In the rows, 128 means zero.
A single turn carries every row of the set below to another of its rows. Some are shown first; where does it send the rows asked next?
Vife: [136 131 149 145 158 123 127 118 137 119 124 137 142 160  99  90 107 132
 179]
vasu: [152 118 154 116 108 129 137 127 124 137  75 120 153 120  77 137 125 116
 104]
Doba: [142 124 144 149 143 129 124 124 154 115 128 121 138 164 106  98 116 106
 181]
Bulis: [150 134 132 123 116 160 143 126 142  93 130 113 144 127 147 135 108 121
 132]
maki: [150 126 135 144 118 172 116 162 141  82  90 120 132 128  92 141 113 149
 143]
turat: [119 127 155 141 113 138 124 108 135 131 119 160 112 149 111 130  68 130
 104]
munov: [103 109 129 131 127 135 117 132 120 109 108 177 108 160 112 119  94 133
 123]
Rodu: [149 135 145 142 127 167 120 152 129  91  89 130 137 122  85 136 100 170
 138]
febi: [147 106 139 113 109 131 132 141 125 124  72 122 148 127  81 135 141 107
 114]
kup: [110 114 136 131 138 123 122 135  84  93 121 157 115 152 105 104 110 133
 146]
ges: [118 107 133 140 101 144 117 130 151 113 118 148 103 160 122 135  95  96
 118]
fuza: [133 127 118 113 136 153 140 137 117  82 120 137 145 131 141 121 118 142
 144]
Sefu: [132 112 141 145 101 137 120 133 130  99 136 114 109 153 121 127 112  79
 138]
lunur: [143 124 133 140  99 108 130 142 107 155 124 165 146 126  74 138 116 124
 142]
nuzav: [160 138 150 149 113 172 121 148 145  96  96 114 136 121  90 146  96 152
 132]
bebap: [121 147 144 128 134 105 101 131 142 107 123 134 122 156  78 128 128 107
 181]
kezu: [142 112 145 110 120 127 134 135 110 130  69 135 152 123  75 129 132 129
 111]
Ret: [144 145 142 119 133 151 148 115 120 101 127 131 151 120 136 125  92 155
 128]
lefib: [141 115 123 139  94 111 127 152 114 146 123 160 141 131  79 140 128 109
 149]
ropi: [123 161 160 130 141 101 107 114 132 121 125 141 129 147  71 126 108 131
 170]
Vog: [148 124 134 144  88 113 130 141 121 156 128 153 143 127  78 144 117 108
 141]
Komed: [135 142 175 147 118 128 132 100 108 126 138 130 122 136 105 120  72 128
 116]
Gur: [103 131 140 114 124 125 126 157 116 120  70  98 122 141 108 140 128 147
 139]
lono: [149 138 161 152 144 127 129 108 152 129 131 121 143 155 102  99  97 121
 170]
rar: [116 136 150 122 107 131 128 147 137 128  80  79 121 138 112 151 120 128
 129]
gebu: [111 147 161 120 121 124 132 138 118 137  77  94 127 132 104 144 106 157
 125]
Kolab: [134 160 162 136 124 107 106 114 154 123 131 120 124 148  79 137 110 103
 166]

Ret turns into fuza
bebap turns into Kolab
Doba turns into lono
Now these:
gebu turns into Gur
Sefu turns into Komed
munov turns into ges
maki turns into nuzav
lunur turns into lefib
vasu turns into kezu

A single turn carries every row of the set below to another of its rows. Some are shown first; where does it send the rows asked next?
gim: [134 115 132 155 119  88 104 129 118 124 112 111 159 126 154  85 117 136
  95 111 107 124 130  41 145 141]
Povad: [129 106 160 129 123 128 118 126 111 129 105 102 143 173 132 109 119 107
  83 141 151 168 114  89 136 119]
zado: [121 108 155 154 123  84 124 119 123 124 158 107 162 141 167  94 110 137
 108 105 142 151 122  90 140 143]
Zim: [106 124 119 151 115 127 134 137 122 106 129  94 117 160 132  95 113 109
  93 143 132 141 131 105 178 107]
Mez: [145 145  95 154 102 113 142 111 139 137  90  72 138  92 146 122 114 123
 104 135 137 139 145 122 158  92]
bava: [145 134 154 142 103 139  98 105 128 131 122 114 109 140 175 123 103 141
 105  97 124 142  99  58 135 122]
rotiz: [141 115 112 153 119 138 126 107 129 131 106  98 165 101 114 112 122  94
  98 125 136 124 149  51 127  85]
nutok: [165 125 127 148 100 129 154 135 142 128  86  69 155 126 181 126 105 134
 124 141 156 133 133  48 106 115]
kitav: [125 153 129 167 130 115 152 145 139 135 138  45 129 126 154 131  76 145
 101 128 144 156 142  81 114 119]
kese: [142 130 129 159 123  96 115 147 139 124 133  94 177 113 185  84 125 110
 111 108 124 116 139  96 139 118]
lusa: [116 124 132 145 115 114 100 171 136 129 111  87 155 121 146 115 114 106
  89 128 163 167 129 117 149  83]
fof: [110  99 163 147 127 121 147 145 137 142 123  99 118 139 169 128  89 147
 102 160 143 162 128  45 123 123]
kupa: [130 119 122 167 112 125 142 121 137 129 144  82 179 111 119 126 123 107
 110 116 170 150 140 100 135  82]
sotas: [124  88 109 168 107  99 120 137 137 115  99  95 134 130 169 113 116 117
  98 133 169 141 150  82 180  83]
fel: [143 110 110 142 104 116 137  75 122 142  72  94 128 106 134 129 114 145
  88 140 132 144 137  67 156 118]
Taged: [135 130 159 159 132 129 158 172 145 132 130  80 127 134 184 119 109 118
 111 162 140 151 133  94 118 105]
Soge: [136 129 153 130 117 143 139 138 121 110 117  98 114  87 150 118 101 147
  99 136 131 168 116  55 103 132]
fuvi: [157 143 129 163  99 134  97 126 149 146 107  84 139 134 191 135 116 142
 106  96 131 115 116  61 145 104]
Fogi: [147 154 148 172 111 120 102 130 137 132 144  84 113 135 181 131 101 138
 105  87 138 151 111 100 142 104]
vire: [120 102 126 140 135 125  94 133 135 156  82  82 160 136 149 121 113 111
  64 136 143 132 147  57 145 100]
niru: [161 149 137 155  87  97 162 123 143 166 124  73 125 108 146 118 113 121
 139 107 126 134 126  85 154 125]
gokuf: [136 123 133 138 111 120 157  79 120 132 121  92 121 118 135 126 113 135
 100 137 146 170 123 129 149 121]
kuliv: [123  82 136 142 136 146 127 114 128 119 113 104 130 125 160 113 148 122
  68 145 139 128 136  77 171 116]
tun: [134 110 140 165 121 119 137  99 106 118 132 103 144 130  89 118 117 115
  93 120 148 168 130  63 129 104]
zup: [162 123 143 145  90  97 147 111 140 168 109  94 119  78 154 122 115 128
 129 105 128 138 129  56 149 126]
sadan: [129 128 134 160 112 122 137 185 144 133  91  88 130 119 165 119 107 139
 105 163 122 138 133  41 131 105]
Mudef: [154 133 158 148 113 107 159 103 133 172 138  83 110  96 143 124 118 129
 114 106 118 144 125  78 147 142]

gim turns into kese
nutok turns into kitav
Now these:
kupa turns into tun
Mudef turns into zup
lusa turns into Povad
kuliv turns into sotas
fuvi turns into Fogi
sadan turns into Taged
Mez turns into gokuf

A single turn carries every row of the set below to another of its rows. Some are shown first; where does it send the rows asked next?
timu: [160 121 118 151 136 158 144  96 125 140  94 129 127  98  92 127  93 137
 124 104 153  94 144 138 153 125 162 111 112 131 153 147 153]
kudo: [128 148 198 140 127 128 122  69  93 130 134 194 113 156 114 117 137  97
 140 103 110 158 137 133 124 124 145 111 105 122 131 111 134]
siru: [119 175 144 146 123 183 141 124 126 148 117 130 135 106  98 107 123 135
 178  89 142 102 141 110 125 148 171 109 103 106 145 132 136]
Kitud: [141 139 126 127 132 149 127 124 125 151  82 148 120  92 112 126 109 135
 160 109 162 100 139 122 152 126 162 130 105 111 156 115 129]
lavon: [132 140 188 152 125 128 126  53  89 133 133 186 119 156 108 119 129 100
 121 104 105 149 141 140 116 117 150 101 108 133 124 124 147]
Mazef: [152 137 173 155 138 168 127 136 163 121 151 118 140 123  96  98 116 120
 137  99 156 119 154 128 136 162 185 122 130  93 151 144 118]
gikot: [149 116 155 156 153 153 128 141 163 109 137 122 141 128  97 108 125 118
 134 109 166 114 140 125 133 154 168 130 127  93 156 140 126]
dis: [141 156 143 139 122 147 113 134 121 163  84 155 142  96 124 137 108 131
 165  96 156 108 128 120 154 137 156 134 116  99 147 132 137]
viser: [131 143 194 149 120 128 122  63  90 130 131 193 113 156 109 118 136 100
 132 104 104 151 140 138 116 117 148 104 107 125 129 114 142]
vamum: [144 137 177 157 126 129 121  49  96 131 140 184 119 160  93 105 140 112
 116 110 100 150 148 137 129 120 157 102 104 131 119 126 141]
San: [145 136 194 153 141 129 129  58 101 122 141 184 122 163 108 123 121  90
 117  97 114 164 145 146 133 132 151 108 111 135 130 129 139]
Kizin: [137 143 192 144 142 120 115  69 102 135 130 194 125 159 122 127 125  88
 129 100 121 165 145 142 128 131 159 119 109 129 125 115 125]
Monus: [146 136 124 164 163 169 153 118 142 121 115 121 148 124  92 126 109 122
 143  89 161 111 138 127 141 158 162 117 110 121 152 153 146]
Lar: [132 154 179 144 127 131 120  63  93 135 131 194 114 158 101 106 147 111
 143 106 102 156 143 126 133 126 151 110  95 124 123 110 131]
Bal: [156 100 147 147 110 149 126 108 134 127 117 126 115  98  86 102 115 144
 112 129 146  84 142 134 135 108 160 110 128 104 155 138 150]
sal: [129 123 154 154 119 162 135 131 139 113 136 121 127 117  82  93 143 139
 144 119 144  90 129 113 110 129 151 109 121  88 154 136 150]
mikab: [146 158 140 163 149 183 149 112 141 137 126 117 149 117  93 117  99 123
 145  79 152 114 153 129 140 164 183 109 113 123 144 157 138]
Kemo: [119 154 129 147 136 169 146 131 125 132 106 134 132 112  96 115 134 135
 175  99 150  98 126 107 124 141 150 116 100 104 152 128 146]
pama: [158 108 153 131 131 135 109 135 151 133 111 140 119 102 110 111 113 128
 131 126 168 105 146 131 150 127 171 138 128  93 158 119 115]
guz: [136 146 179 155 123 132 121  58  94 129 137 189 116 162  94 103 149 112
 132 108  98 151 144 130 125 123 153 103 100 124 122 118 139]
goz: [128 149 195 136 137 123 120  70  96 137 133 194 121 156 121 120 131  92
 138 102 118 163 139 134 128 129 150 118 105 127 126 112 127]
Vefa: [151 142 181 155 148 124 115  67 112 126 138 191 126 169 106 114 137  97
 127 101 114 169 153 138 142 142 165 119 104 126 123 119 120]
zuvag: [138 139 190 151 136 131 132  51  93 130 140 182 124 158 107 120 124  96
 116 100 110 156 142 142 126 125 148 103 109 138 125 131 146]
Peta: [161 120 165 149  92 163 121 105 136 137 128 125 112  93  86  95 106 144
 117 118 135  89 158 138 136 115 179 102 132 101 153 139 140]
fupev: [147 136 193 153 142 124 120  66 105 126 134 191 123 163 115 128 123  87
 122  98 117 165 148 147 131 133 158 114 112 130 130 121 130]
rebaf: [144 143 182 144 140 119 108  70 108 136 134 195 121 162 111 111 140 101
 132 108 115 165 150 134 139 134 165 123 104 122 121 110 115]
Mur: [136 133 176 154  95 157 118 134 129 128 133 132 136 110  93 101 136 141
 143 113 135  93 119 114 124 127 139 111 133  77 150 149 159]
tebat: [160 136 134 166 122 160 134 100 117 150  97 133 149 101  98 137  92 136
 124  92 143  97 133 136 151 132 153 108 124 121 144 169 169]
bifis: [161 117 160 156  90 150 116 110 121 141 109 136 128  95  94 116 108 146
 117 115 135  86 132 134 143 110 149 107 136  96 151 154 165]
vuk: [152 142 149 172 146 165 139 121 137 131 125 123 167 124  99 129 105 121
 133  83 154 115 128 127 146 162 153 117 127 110 144 175 159]
rok: [162 141 133 154 119 171 138  92 126 154 102 128 127  92  94 121  84 138
 127  95 143  97 161 142 151 129 185 103 116 130 147 148 144]
Vap: [120 163 156 149 118 163 127 140 121 144 113 140 149 111 108 118 133 134
 174  95 146 103 115 104 129 145 141 120 115  88 145 143 152]
Samom: [136 151 180 137 133 123 112  66  98 142 129 197 116 156 110 109 142 108
 140 109 111 161 146 128 140 128 157 119  98 124 121 107 120]
mudo: [153 142 175 157 148 130 125  55 106 128 137 186 126 167 100 116 129 101
 121  98 111 167 152 141 147 140 160 112 102 136 123 128 130]
Ruko: [163 122 176 160 136 147 114 141 156 122 136 130 154 123 106 118 113 118
 126 101 161 120 133 130 151 156 158 132 142  85 152 158 136]
Zuvop: [167 123 166 141 119 134  98 139 143 145 103 151 136 100 121 128 103 125
 134 109 161 113 139 134 163 135 164 140 137  87 154 136 126]
seg: [131 144 173 152 105 177 133 126 140 125 149 118 126 112  83  84 133 139
 148 108 135  96 143 115 115 137 168 103 123  88 150 139 140]
Mar: [163 127 171 134 114 150 105 131 153 142 121 138 117  97 109 104 104 129
 134 114 156 110 162 136 152 134 191 130 132  92 156 121 107]
fur: [145 158 141 131 116 162 120 118 127 165  90 146 120  87 113 120  99 135
 162  99 151 103 156 127 150 132 185 123 110 111 149 118 119]
Vilif: [151 137 174 155 138 129 125  46  99 133 138 183 122 160  96 111 129 108
 112 104 106 158 151 140 142 128 158 106 103 139 119 131 137]

goz turns into lavon
Vilif turns into rebaf
Bal turns into gikot
Now these:
dis turns into bifis
seg turns into mikab

A single turn carries every row of the set below to another of its rows. Some are shown first; where does it send the rows asked next?
gugez: [176 126 113 131 151 141 130 118 129 150 114 136 100 115 143 131 146 143
 129 129 132 157 150 159 169 155 144 103 128  98 147]
pala: [153 109 131 140  96 139 156 135 160 123 141  92 126 144 109 107 115 139
 125 121 142 136 142 135 138 120 161 104 130 177 139]
Gaduf: [149 103 109 131 112 121 133 107 118 150 147 118 130 127 152 137 130 125
 115 138 161 158 170 136 138 148 146 121 115  91 124]
nitas: [136 150 115 119 110 149 151 139 150 130 149 132 165 174 161 125 120 146
 129 142 102 163 124 134 169 113 140  89 137 133 135]
rez: [158 142 106 138 112 134 156 127 119  99 143 109 131 137 110 118 111 152
 111 109  87 119 131 115 150 132 150 133 145 149 140]
biled: [125 127 122 110 111 122 134 132 129 109 157 159 117 168 129 133 109 128
 105 127 121 139 122 129 149  98 135  77 102 151 130]
tor: [142 125 149 126 108 138 152 140 136 126 141 108 114 110  85 121 101 133
 156 126 109 120 157 128 161 145 148 145 125 156 136]
fibof: [130 116 124 125  86 158 143 132 143 132 163 176 138 139 125 123 105 120
 150 166 122 131 147 138 178 168 139 110  98 125 110]
Boga: [130 104 110 111 154 152 141 136 126 152 109 128 151 131 143 105 132 120
 160 115 127 134 124 125 145 101 142 116 166 115 108]
Befaf: [119 161 131 109 131 178 125 135 119 133 128 135 132 162 120 135 131 125
 125 137 125 131 113 136 152 108 161 107 136 159 126]
Pako: [139 119  99 101 146 151 141 126 145 159 104 140 148 133 139 112  93 135
 161 144 104 105 133 133 175 162 147  87 153 110 133]
zonon: [133 123 130 119  93 116 116  96 132 169 144 127 136 109 131 120  97 121
 142 149 120 127 128 115 111 122 121  91 128 122 165]
sak: [154 105 134 143 113 138 129 110 146 128 116 177 103 120 120 101 103 124
 138  92 115 108 142 137 129 121 113  94  96 131 135]
Zolur: [148  81 130 111  76 136 158 122 169 117 126 138 109 121 124 109 130 137
 122 126 118 146 149 121 155 140 143 139 104 164 133]
migil: [132 132 111 101  95 174 162 154 125 117 118 162 133 108 149 133 117 114
 134 130 112 119 157 139 185 137 128 125 134 120 131]
Por: [128 127 134 119 117 170 148 134 132 152 107 152 137 120 100 151 142 138
 128 121 128 113 144 146 137 165 159 128 157 107 158]
pota: [144 130 136 154 149 158 128 133 139 155 114 142 118 153 110 102 158 134
 129  88 127 139 144 130 142 121 156  99 123 128 158]
Nudor: [130 100  99 105 141 129 145 103 161 132 121 153 136 170 133 130 109 154
 133 121 105 144 133 117 177 144 118 106 125  87 115]
vanat: [146 110 120 140  76 121 128 115 164 139 148 138 177 112 159 125 106 132
 150 139 113 145 126 127 135 160 138 114 137 110 111]
mutel: [128  68  91 141 112 130 130 119 153 148 161 157 149 157 133 120 121 139
 143 117 149 116 127 120 168 145 134  81 122 108 143]
rofa: [119  98  97 118 145 148 118 130 138 142 107 142 146 121 125 122 128  95
 118 122 131  89 128 101 134 126 117 118 123 138 129]
bitir: [127 132 113 120  92 142 142  80 151 162 117 130 128 142 135 149 145 141
 133 138 123 135 122 120 137 163 113 106 131 112 175]
leb: [120  78 132 110 161 121  97 129 143 158 148 150 135 142 117 145 121 133
 138 137 143 118 123 134 144 123 138 110 105 133 137]
los: [166 108 117 112 102 138 142 113 146 124 140 137 123 145 134 115 120 168
 106 148  99 131 116 139 152 153 181 117 121 173 143]
Meren: [160 106 120 135  91 141 149 133 127 125 159 145 128 116 131 100 133 160
 152 120  86 142 128 125 172 149 165 154 141 140 143]
rof: [135 133 114  98 113 113 144 134 139 131 118 121 162 125 153 162 136 137
 100 118 105 151 147 116 149 149 160 113 151 106 140]
bopo: [154 118 137 122 115 110 112  84 136 141 147 143 133 140 138 114  96 126
 143 125 113 137 134 127 142 138 168  81  92 138  92]
Tep: [128 116 124 151 105 166 118 175 144 128 146 168 123 117 130 104 131 104
 147 128 136 130 139 133 164 126 120 119 110 145 140]
duzek: [169 129 114 142 147 138 104 106 122 143 128 130 115 105 119  98 115 110
 115 138 122 153 154 119 138 130 131 115 110 104 106]
Veta: [151 132 113 127 103 154 135  80 119 154 119 149 108 112 113 108 134 125
 150 116 114 130 107 118 138 123 126  77 155 114 153]

gugez turns into Veta
pota turns into sak
Now these:
tor turns into pala
Boga turns into rofa
nitas turns into migil

A single turn carries every row of the set below to another of its rows. Some are shown first; where does it send the rows asked next?
gup: [116 137 105 128 122 140 154 162 120 144 103 114]
vezer: [121 141 110  98 116 120 115 155 125  95 134 125]
lep: [106 112  96  99 125 115 123 113 106 123 109 127]
Leder: [115 117 144 155 120 131 110  86 136 120 141 123]
rimeb: [117 115 121 145 163 141 111 101 136  97 135 119]
Nufo: [135 157 136 114 122 140 145 128 137 136 167 111]
lud: [ 93 127 170 125 120 122 138 121 145 120 142 125]
nebi: [119 122 117 138 153 157 121 127 156 101 132 158]
zel: [142 130 109  94 122 120 132 133 137 125 165 136]
Vanun: [140 142 112 133 163 149 117 130 155 120 136 153]
tet: [127 115  95  96 144 127 144 107 125 145 142 136]
tipev: [ 93 141 126 122 120 147 149 107 110 149 102 119]
vop: [118 120 104 124 101 121 144 149 114 152 104 121]
tuvi: [139 128 137 165 101 132 136 146 113 128 111 137]
bivi: [ 86 115 152 123 154 124 142 106 132 118 128 113]
ral: [143 123 115 152 125 136 135 163 118 111 107 149]
vilab: [135 129 135 148 126 122 108  85 135 144 141 127]
muri: [125 123 107 123 105 108 131 152 109 133 117  98]
lok: [134 119 130 167 122 125 133 126  97 126 106 112]
mota: [136 141 133 143 121 144 120 113 156 147 137 163]
Sudu: [118 124 140 148 110 148 120 113 157 123 138 163]
sivel: [109 169 140 122 111 152 140 149 130 120 127 116]
zukav: [ 99 117 149 109 126 120 135 141 154 109 140 154]
ner: [ 92 105 130 106 160 123 138 127 142 107 126 142]
nin: [120 141 122 116 145 148 159 102 125 156 143 112]
famu: [138 113 108 154 146 129 132 142 102 109 102 124]
Pata: [139 129 114 138 168 128 105 101 134 117 140 117]
ziro: [124 140 108 127 125 127 140 165 115 126 116  91]

lok turns into famu
tet turns into zel
bivi turns into ner
Now these:
muri turns into ziro
tipev turns into lep
rimeb turns into nebi
Pata turns into Vanun

